Which row each row swaps with, under one turn or mirror
The rows were stretched afterwards, more along some directions than others.
k_780: [  0.6  -1.3  12.1  16.9 -44.7  22.5  23.1  -5.5   5.5  22.3   2.6  -7.3
   7.7 -14.6 -28.4 -15.9   5.9  29.7  11.3   1.9  -4.7  15.2  -2.2 -12.3
  10.1  16.5 -14.0  -5.8]
k_305: [ 21.1  31.4  -0.4 -10.1  16.4  13.5  -6.2   2.0  -6.5   0.1  -2.3 -18.6
  49.3  -2.8  -1.5   0.4   8.5  -6.1   4.6  15.8  16.8   2.8 -23.3  30.8
  -4.9  -6.6  24.9   4.3]
k_650: [ -9.0 -43.3  29.9 -17.7  -2.8  43.5  18.3  20.9 -17.3 -35.0   0.5 -16.7
  23.7   8.0   0.4  -3.2   8.1 -26.7   0.9   3.6  23.6  -6.0   7.3  -4.0
 -23.7  23.6  -2.8  17.9]
k_364: [ 23.3 -16.5  20.7   1.6 -39.2  10.9   1.1   7.5   3.1  -9.0  -5.5   5.6
  -1.2   8.8  -1.0   8.8  18.3 -18.6  -1.2 -25.0   3.6 -12.4  -0.9  -4.4
  10.0  14.5  16.9   2.4]
k_888: [  6.1  11.6  -0.7 -21.9  -3.5 -41.7 -45.5  -6.3   7.6  -5.1 -10.8 -43.0
  -1.9  28.3  46.1 -14.8  -8.1 -17.6   6.7  -3.7  27.3   0.9  -8.8 -29.8
 -18.6  -9.0  -9.5  12.9]
k_616: [  4.8  11.8  -8.8 -23.4 -11.0 -34.1 -41.3  -7.1   6.7  -6.3  -7.2 -44.6
  -4.2  34.2  33.7 -21.6  -3.0 -15.7   7.0  -1.7  26.5   2.1 -10.4 -35.0
 -16.2  -7.4  -7.3  17.4]
k_5: [ -0.3 -11.5   7.5 -10.4 -27.6 -12.9  -4.7   4.4 -11.1  45.7  12.5   2.0
  -0.2  -5.6  30.1  -3.0 -26.4 -10.6  23.4  -4.1  12.5  18.9  -1.1 -15.9
  -3.8  -3.7   1.9  18.3]
k_661: [ -1.0  12.4 -38.8  -1.8  25.9 -23.2 -10.0  -4.8  18.0   5.1 -27.6 -16.9
  11.2   5.6  11.4  15.7 -19.1   0.2  11.1   4.5 -14.3   7.4 -16.4  20.0
   9.4  -9.6 -15.2  -9.7]
k_987: [ 11.3  10.3  11.5  18.2 -12.9  -7.8 -15.7   1.0 -38.3   8.9  22.0 -12.4
   0.8   0.0  11.0  -5.6  16.0 -21.1  23.8  24.0   1.9  -9.1   6.6  -6.4
   2.0   5.4  -2.8  10.6]
k_220: [  2.5   6.7 -11.5  12.9   6.1   7.6  14.5  12.6 -17.5  34.7  -4.6  -4.2
  38.8  10.7 -16.9  16.9   5.4   1.8  20.3  21.4  -1.4  21.2   2.6  19.5
  -2.1 -15.7   7.9   9.4]
k_453: [  9.4   9.7 -12.6  -5.9  -9.4  -4.9  -6.6 -15.2  -6.5   7.1   4.3 -31.4
   4.7  24.9 -21.0  31.2  22.8 -18.8 -13.2  11.0  11.8  -8.2   0.4   3.7
   5.6   8.9   0.1  19.3]
k_61: [ 26.3 -18.0  13.4   4.6 -39.5  13.7  -1.2   4.9  -0.1  -5.1  -2.2   2.7
  -2.5  14.7   3.8  10.8  16.3 -15.7  -2.3 -29.6   4.3  -8.7   2.8   0.7
  14.0  14.6   8.9   6.2]
k_907: [  0.4 -22.7   1.2 -23.3 -15.2   0.8  -2.7   0.0  -4.1  10.3  12.9   4.2
 -15.0  23.1  -7.3  11.2   0.8 -16.5  14.1 -28.7  -9.5   7.0 -12.6 -23.2
 -13.6   5.6 -38.0  24.9]
k_151: [-10.5   4.5  -0.5  -0.5  -7.3  22.7  14.9 -21.5 -16.3 -17.2   4.0  -1.2
 -37.0  16.2 -11.5 -23.2  32.8  -6.2  21.1 -12.0 -25.3   8.0   2.7 -29.0
  -9.4   5.9  -5.9  28.4]
k_648: [-11.3 -13.0  -3.1 -16.7   5.3  -3.9 -12.8 -30.5   1.0 -12.9  -8.2 -36.5
  -5.4  29.1  15.7  -4.1  -1.6  10.3  25.5  -7.1  -1.3  20.7   3.3   0.1
 -15.7   3.3 -25.1  19.2]
k_53: [-17.4  -6.8 -29.1  -5.2   5.2 -12.2  17.7 -14.0 -15.4  -0.7  13.3   4.5
 -17.4  13.3   5.5  13.1  -3.4 -20.5   5.2  20.1  -5.8  16.2  -2.3 -14.8
 -11.1  -4.7 -17.5  12.8]
k_198: [ -2.8 -17.0  -1.4  31.3 -56.4   4.2   3.7   1.9 -11.7  -7.9   6.9 -22.8
  -8.0   9.9 -43.3 -24.5  30.1  -4.5  34.0 -14.3  -6.3   2.0   4.8 -17.5
   7.7   4.7  -0.2   6.4]
k_880: [-26.2  11.0 -32.3 -26.2 -15.4  -7.4  29.5 -23.3   2.9  -7.4  11.5 -24.1
 -24.8  -0.5 -33.8  -5.0   8.1   8.9  28.3  -3.1 -15.1   2.9 -18.2 -16.4
 -12.5   5.5   2.7 -14.6]
k_611: [  8.2  25.5  19.6  -0.2 -14.9  -4.4 -21.6  14.3  -2.9  -6.8  28.0 -19.4
   6.9  -5.1   0.7   8.0  14.7 -18.0 -24.5 -12.2  15.6 -10.8 -12.0   7.0
   3.5 -29.1  -3.7   1.5]
k_867: [  3.5 -14.0  12.7 -16.3 -22.7 -16.6  -9.4   6.6 -14.0  42.5  15.9   3.2
   5.6 -10.5  29.6   2.3 -29.0 -12.7  22.2  -6.1  24.1  13.2  -5.6 -13.5
  -5.2  -4.2   9.3  20.4]
k_544: [ -5.1 -11.9   7.7 -10.0  11.9   1.6   0.1  12.8  -1.7  38.4  -7.5  -7.1
  34.3  -8.1  10.9  11.2 -20.7  19.5 -28.2 -13.4  13.5  20.5 -15.9  43.5
   9.4 -16.2 -11.1  12.7]
k_44: [  8.3   8.2   5.7  19.0 -39.8 -31.0 -23.7   2.0  -5.2  -4.7   5.3 -21.8
 -10.9   2.1 -23.6  -7.3  28.0   6.6   8.9 -11.7   6.1 -22.0  -8.0  -7.5
  21.9 -15.5   6.4 -14.9]
k_348: [ 14.5  -3.8  50.5   6.4   7.1  -6.4   4.7   5.8 -16.7 -23.0 -12.5 -18.3
  16.4   4.3  22.0  -8.1   1.0  -8.5   9.9  -5.6  16.1   5.2  -5.9  -6.7
 -22.8  12.6 -23.8  12.4]
k_906: [ 11.9 -16.0  17.9  25.4 -35.0  -0.4  -4.1 -28.8 -25.7  12.2   0.8  16.2
 -22.4  16.0   4.0 -18.8  30.4  -7.2  25.3 -10.7  -5.9  10.9  12.7 -18.0
  15.4  17.0 -14.6  34.8]
k_211: [-10.4  -0.3  11.5 -24.9  -5.1  15.4  40.1  -6.9 -20.6 -32.7   6.0   0.4
 -11.8  15.7  -8.2 -11.6  27.6 -25.7   3.4  -5.9  -1.7   5.4 -13.0 -15.2
 -38.7  24.1  -3.4   4.9]
k_943: [  1.3 -18.7   4.8 -11.8 -26.0  -3.2  -0.4   3.1 -20.4  44.2  11.7   4.0
   6.5  -6.4  21.3   7.7 -19.7 -13.2  32.9  -3.9  16.5  17.6  -6.8  -7.8
  -6.0   1.8   6.6  18.8]
k_725: [ -3.1 -11.9   5.7 -16.6  59.2 -10.3 -12.2 -35.6   6.1  -3.0 -32.5 -13.5
   9.4 -16.8  20.9   7.3  -2.6  22.8   6.3  -0.4  20.9   8.3 -14.8  19.0
  -3.7   8.0  13.0   7.6]
k_263: [ -1.6 -15.0   4.9 -12.0 -19.4 -17.3  -6.9   4.1 -13.1  50.3  10.9   1.3
   4.0  -6.5  36.4   7.6 -33.8  -9.8  18.7 -10.7  18.9  23.8 -10.7  -8.2
  -2.6  -3.6  -4.4  21.1]
k_424: [  4.3 -20.2  -2.7 -18.7  -6.3 -18.3  -4.1 -33.4  10.5   7.9   0.1 -27.5
   6.5 -25.8 -18.8   4.5  -6.8  -5.5   0.9 -10.9  20.0   1.1 -38.2   9.9
  18.0   2.1   7.2  -9.5]
k_359: [-14.8 -23.3  18.8 -17.7 -32.2  27.2  19.9  -1.3 -15.0  -8.2   1.3  19.2
  -0.5 -28.4 -10.8 -18.9  -9.8   1.3 -35.5 -14.0   8.5  -2.5 -13.1  11.0
  28.3  13.4   5.8  10.1]
k_186: [  6.5  20.3   9.5   3.6 -18.3  -4.8 -16.7  16.1  -3.2 -23.2  30.3 -18.8
   0.8   3.1  -1.7  -2.9  17.6 -27.6 -13.7 -13.5   9.6  -9.8 -14.9  -6.8
  -4.8 -22.5  -8.8   0.1]
k_75: [-16.9 -12.5   0.3  -7.4 -16.2   6.0 -20.4  17.5 -10.7  13.8   0.5 -14.2
  15.2  13.7  -2.9  -0.4 -11.8  14.1  -3.2  -7.4   3.1  -8.4   8.8  -6.0
 -14.9   5.4 -14.0   8.3]
k_948: [ 10.5 -13.5  13.6  24.9   2.5  16.1  -5.3   3.1 -18.0 -11.2 -19.0   7.7
  -2.0   4.4  11.3 -28.7   0.7 -11.6  -8.3  11.1   6.2  21.0  -4.9  17.6
   4.6  34.5  -6.1  26.3]
k_163: [ 10.9  23.0  12.6   8.9 -21.5  -4.0  -7.8  11.9  -6.0 -14.1  21.9 -16.3
   4.9   0.2  -9.7   3.4  25.7 -19.1 -21.1  -7.8   5.0 -16.7  -7.8   1.0
   7.4 -28.2  -6.7   0.8]
k_937: [  0.1 -18.1   5.6  -6.7   9.6  -1.0   5.2  11.9   4.2  33.4 -15.2  -2.6
  39.2  -9.1   2.7  15.0 -13.4  24.6 -27.9 -10.3  13.2  10.0 -12.8  40.0
  11.8 -13.8  -9.0   5.3]
k_875: [ -1.9 -18.7  10.4 -11.8 -22.5  -8.3  -2.9   3.2 -14.6  39.3  14.1   6.4
  -4.9  -6.9  27.4  -3.5 -30.9  -7.7  20.0 -11.9  13.5  24.4  -9.3  -9.9
  -4.2  -0.4   3.2  25.7]
k_713: [  2.9   9.7 -13.8 -19.7 -12.2 -31.1 -39.7 -10.9  -1.1 -13.8  -9.8 -48.1
  -7.0  35.3  28.3 -14.2   5.0 -20.4  16.4  -4.8  22.2  -0.5 -15.6 -28.5
 -16.4  -4.4 -10.3  12.4]
k_801: [-19.8  -5.9 -19.4  -7.8 -29.7 -25.0  -4.3  30.7   8.3  39.1  18.2  15.0
 -14.8  -6.0 -20.7  24.5 -26.2  -7.5   9.5  -0.3 -21.5 -13.7 -21.0  -4.6
  11.1  -0.3  -2.4  -2.0]
k_555: [ -1.9 -22.0   4.1  -7.2   8.1  -1.3  -0.5   6.5   0.6  33.8 -10.1  -8.8
  31.2  -4.6   8.5  13.8 -13.2  25.1 -24.5 -18.2  15.0  13.4 -11.6  40.0
  11.1  -7.0 -18.5  10.4]
k_390: [  0.8  16.5 -35.7  -6.7  32.5 -27.0 -12.5   1.2  12.6   0.0 -22.2 -16.4
  14.1   0.2  15.0  10.2 -22.5  -6.5  14.5   0.0 -16.5   6.6 -19.8  21.2
   0.4 -12.3 -10.5  -9.4]
k_589: [  2.2  10.3  -7.3 -17.1  -5.1 -14.0   5.3  23.5 -33.3 -24.6  24.9  13.9
 -14.8  -1.8  13.7  27.3  -1.9 -31.2   8.5   6.5 -13.8 -11.6 -12.6   6.3
  -9.4   5.8  -5.1  -5.9]
k_353: [-10.3 -22.4 -24.0 -16.2 -24.5  18.6  -0.4   8.5   9.4 -26.7  -7.5 -13.9
   2.0  17.9 -12.9  16.6  -2.3   7.9 -32.6   9.2  13.0 -14.8  -9.4   5.7
  14.7  17.5   0.5 -22.2]
k_441: [ -5.8  14.8   8.6 -19.6  -7.7 -25.8  -3.3  -5.4 -15.8  13.6  38.4   7.2
 -14.4 -25.6  13.6   8.8 -11.6 -11.6  65.1  -8.6 -25.3  18.5 -13.6  -0.4
 -27.3  -5.7   5.0   4.8]
k_209: [-14.5 -17.2  -6.8   1.8   0.3 -10.7  10.8 -32.2   0.7  -7.0  -1.1  -1.4
 -30.7 -13.9  -5.8   4.2   6.8  18.7  -1.2   5.5  17.3  -9.9 -10.5  -0.8
  19.8  18.1 -31.4 -24.5]
k_726: [ -1.2  14.9 -21.1  -2.5   1.0 -10.8 -11.5 -28.3   0.4  -1.0   0.3  15.2
 -45.7  15.0  -8.1 -20.2  35.3   9.9  22.1 -15.5 -32.9  -9.4  19.0 -21.1
 -17.8   3.7  -8.4  33.3]
k_232: [  5.8  16.6  -7.7 -24.3   2.8 -37.1 -46.8  -9.4  10.7  -9.5  -4.9 -41.7
  -4.2  25.8  38.8 -12.3  -8.1 -13.9   6.6  -4.4  27.0   8.5 -17.7 -27.5
 -21.4  -7.0  -4.6  15.3]
k_431: [-21.7  -7.3 -22.1  -8.3 -31.8 -25.8  -5.2  29.6   6.1  43.1  26.4  14.5
 -20.0  -6.6 -19.5  24.3 -30.0  -8.3  15.9  -3.6 -22.9  -8.1 -21.8  -5.7
   9.0   3.0  -8.5  -1.3]
k_645: [ 11.2   8.3  -8.7  -7.1 -10.7  -2.8  -6.4 -12.9  -4.1   1.7   0.2 -31.1
   6.5  26.7 -18.3  27.2  25.5 -18.8 -16.9   8.4  12.8 -10.0   4.0   2.2
   9.4  11.1   4.1  23.4]
k_282: [ -0.2  16.2 -42.0  -6.3  26.2 -29.7 -18.9   7.2  22.8   2.5 -21.1 -17.8
  15.8   5.6  18.7  17.6 -27.8  -6.2  12.5   2.4 -12.1   3.4 -24.9  20.1
   1.8 -14.0  -9.0 -17.0]
k_646: [ -1.5  11.2  -0.3  -5.1  -1.6   5.2   1.9  30.8  11.0  -6.1  14.0 -28.5
  27.4  14.5  -6.2   5.0 -26.3 -14.9  -4.6 -14.3  -5.1  -6.0   1.5  -7.5
 -20.2 -11.3 -20.3  11.9]
k_531: [ -3.8 -20.6   5.6 -10.7 -15.7  -6.6  -4.0  -5.6 -11.1  41.6  13.3   2.4
  -1.8 -11.4  22.9  -3.5 -25.2  -5.6  30.8  -5.5  12.4  19.4  -8.9 -10.6
   1.1  -0.5  10.6  15.9]
k_367: [-12.6   6.0  -4.7  -8.8  18.2 -30.4 -19.4 -14.2   5.0   2.5 -16.5  -6.1
  21.5 -11.1   8.0  -7.3 -18.1  -5.6  17.9  -4.9   2.0  11.0 -24.3   7.4
 -18.1  -5.6  13.9   4.3]
k_679: [  5.3 -17.4  31.1  -0.9 -33.5  26.0  -7.3  13.5 -19.4  -5.8   8.1   2.5
   3.0   6.0 -10.4  -0.6   0.1  13.5 -14.8 -45.1  13.6 -20.2   3.3  12.2
  10.9  -2.1 -17.9  20.2]
k_298: [ 35.0  -7.1  16.5   6.1 -20.8 -22.0 -24.5   6.3  24.7  27.7   8.6 -10.8
  13.3 -12.7   6.3   3.5  -3.3  19.3   4.7 -10.3  17.8 -13.1  -6.5   0.6
  25.0  20.1  -2.7  -5.1]
k_268: [  3.2   2.6  -6.0   3.0  11.6 -15.0  -1.1  -4.6  -9.8  28.9  -8.9  21.0
  -9.9   5.8  19.0  -9.5 -16.9 -11.7  12.2  24.8  -3.2  25.7 -16.6  13.9
 -21.7   2.0 -11.3  13.7]
k_634: [  4.6  16.4  -6.7 -27.8  11.9 -38.9 -49.0 -18.4   2.7 -13.2  -5.2 -45.7
  -7.7  30.5  39.9 -12.2   0.9 -12.9  15.7 -14.9  19.7   4.3  -8.5 -28.2
 -24.2  -8.8 -12.8  20.0]
k_36: [  6.6 -13.0  11.6 -13.7  13.5 -11.0   7.5 -19.9 -12.2 -15.4   4.0  -8.1
 -24.3  19.6  13.9  18.4  20.7  -5.8  29.1   6.8  18.2  -5.2   0.6 -17.9
 -11.4  21.0 -14.4   4.4]
k_100: [ -7.7 -18.4  -7.5 -20.4 -19.4 -50.8 -13.6 -12.0   3.5 -12.8   3.0   2.7
 -34.2   1.6  11.8  -5.5   5.0  -2.4  -1.9 -11.7   4.2  -7.3 -24.6 -21.7
  -6.5  11.3   1.4  -6.8]
k_984: [ -9.9  -2.1 -10.2  -1.1 -26.7 -27.1  -5.4  -3.9   6.5 -22.9  21.6 -17.9
 -27.3  -2.0 -31.1 -27.1 -12.9  -3.4  23.7 -21.8  -8.3  -2.5 -13.9  -7.0
  -2.8  -1.1  -2.2   0.1]
k_586: [ 24.8 -23.6  18.5   5.8 -37.0  18.3  -6.7   5.4   8.4  -6.9  -6.7   3.9
  -0.2  10.4  -1.2   6.2  16.8  -9.6  -6.8 -23.5  10.8 -13.0   3.9  -5.5
  17.6  16.9  12.3  -0.7]
k_162: [ 16.8   3.4  -6.0 -11.9  11.3 -11.4 -11.8   7.4  17.1  16.2  18.3  13.0
  14.0   2.8  -7.1   9.5  -7.7   0.1  37.6  12.4   8.2  17.6  -5.0   1.4
 -22.2  15.3  13.7   7.7]
k_534: [ 11.7   7.0 -17.1  17.4  27.6 -26.4 -16.3   8.8  -1.1  23.3  -8.4 -10.0
  35.8  -2.9   0.4  10.1   6.7  -3.3  59.6  29.7   3.1  22.9  -9.9  11.4
 -15.4   1.9   7.1   0.8]
k_73: [ 11.6   6.1  29.7 -32.1  30.1   4.0 -26.9   3.3  -3.2 -43.1 -11.9   0.5
  21.3   3.4  33.3   6.4   5.9 -22.2 -37.3   7.6  39.6 -13.5 -10.0   1.4
  -8.1  10.9   0.0  13.3]
k_829: [  6.2  10.8  -3.9 -19.6 -15.3 -36.0 -42.2  -7.0   7.0  -5.5  -5.7 -45.8
  -4.4  32.2  40.8 -14.6  -2.1 -22.8   3.3  -8.1  29.0   4.8 -18.3 -33.4
 -15.3  -4.7  -8.4  14.4]
k_233: [ 29.5   1.8  46.0   6.0 -15.7 -29.4 -21.5  -8.8  10.4  -5.5  -3.0 -11.1
   3.4 -23.7  14.4 -12.0  -3.6  -0.6   9.6 -18.1   6.9  -3.6  -0.3  -1.5
   4.5 -15.7 -25.5   1.2]
k_792: [ 12.1   5.1 -15.7  20.8  12.5 -28.8 -11.2   9.0  -7.6  20.5  -7.4  -8.6
  31.1  -0.7  -4.9   7.0  12.7 -12.1  64.6  32.6   1.2  15.4 -10.7  -0.7
 -13.2   0.5   8.1   1.5]
k_966: [-20.9 -11.3 -19.0  -7.3 -36.8 -22.4  -1.6  28.7   2.7  40.5  19.8  14.3
 -19.8  -0.2 -23.4  21.8 -24.0  -8.4  11.5  -4.4 -23.9 -10.4 -23.3  -6.4
   7.5   3.1  -7.6  -0.4]
k_774: [  5.6  24.5  10.0   3.7 -15.3  -5.5 -11.7  17.2  -4.8 -11.2  31.1 -18.4
   7.0  -2.5  -2.3   5.9  16.2 -27.1 -11.9  -5.4   6.3 -11.5 -13.7   0.9
  -3.3 -25.3  -6.4  -1.6]
k_977: [ -5.4  10.4 -22.5 -14.7   5.5 -13.5 -12.7  -5.2  -0.7  -6.0  14.4 -20.8
  -2.3 -24.8  -5.7  -0.9  14.5   4.3  29.9  15.8  -3.0  -6.3  -7.0   0.0
  -0.2  10.8 -17.6  -8.8]
k_116: [ -8.9   1.2   8.0   6.7 -11.8  17.0 -20.5  33.1   9.5  -9.4   3.0  19.9
   5.7 -16.8  -8.6  -8.9 -22.1  -7.1 -14.8  -4.0   5.0   3.7 -12.0   3.0
 -17.5  18.8   9.5  -0.2]
k_317: [-10.9 -17.1  -6.1  -2.9  47.6  -2.2   4.6 -23.3   3.5  -6.0 -27.8   1.7
   4.0  -3.3  10.0 -14.5  -8.1  -6.4   9.8  14.4   2.3  -0.8  -3.2  15.6
 -18.3  -0.8  24.5  21.4]
k_356: [  6.8  19.8   6.3   8.8 -17.4  -4.0 -16.0  15.3  -2.7 -10.6  25.2 -20.2
   6.1  -1.0  -8.8   1.0  19.8 -18.2 -17.6  -7.2  10.4 -10.3 -15.9   4.1
   3.3 -22.6  -7.2  -5.4]
k_301: [  9.8   7.6  -9.4 -10.6  -8.6  -6.3 -12.6 -12.0  -1.4  -0.2   3.8 -36.0
   5.1  28.6 -14.6  26.0  20.7 -21.6 -13.5   5.9  16.2  -7.8  -0.7   0.5
   2.2  13.0   2.5  20.8]
k_72: [ -2.1 -18.9   4.9  -2.6  10.2   2.6   2.6  13.4  -5.8  32.4  -4.3  -4.2
  33.2  -8.8   3.6  14.4 -13.4  17.6 -24.3 -15.0  14.8  16.4 -14.3  42.0
   7.8 -10.0 -14.0   8.1]
k_197: [  5.8 -17.5  22.4  -8.0 -19.6  17.0  21.0  11.4  21.2  25.0 -20.1  -0.1
  38.9  -8.2  -7.3 -22.4 -25.0   9.5   6.6  -6.8 -11.8  31.6  -5.8   8.1
 -13.6  -6.6  -7.3   9.5]
k_409: [ -0.4 -21.2  -3.2  29.9 -60.1   3.9   5.8  -3.9 -14.0  -2.7  -2.6 -23.3
  -2.1  15.1 -45.4 -21.4  35.0   0.1  32.8 -11.9  -2.6   0.6   8.0 -20.7
   8.9   7.7  -0.8  11.3]
k_610: [ -0.1 -24.2   2.3  -7.3  17.0  -3.7  -1.1   4.8   1.0  32.5  -9.8  -3.3
  34.8 -13.8  12.5  11.5 -18.8  23.5 -20.3 -14.3  20.2  21.0 -18.4  42.6
  10.3  -4.3 -10.8   6.7]
k_572: [-12.2  -8.8  10.2  -4.8 -46.6   1.2  -0.6  -5.3  -5.3  -3.2   4.1   7.9
 -34.0   5.1 -17.4 -24.3  -5.5  -4.0 -19.4 -27.5  -1.4  -0.5  -6.9  -7.2
 -21.0  -0.6  -7.2  10.1]

k_555 is swapped with k_774
k_220 is swapped with k_44
k_572 is swapped with k_268
k_72 is swapped with k_356
k_233 is swapped with k_197
k_634 is swapped with k_531
k_589 is swapped with k_353
k_679 is swapped with k_305
k_544 is swapped with k_611
k_534 is swapped with k_198
k_801 is swapped with k_645
k_301 is swapped with k_431
k_367 is swapped with k_906
k_610 is swapped with k_186
k_888 is swapped with k_5
k_282 is swapped with k_61
k_780 is swapped with k_348
k_36 is swapped with k_880
k_616 is swapped with k_867
k_298 is swapped with k_646
k_943 is swapped with k_713

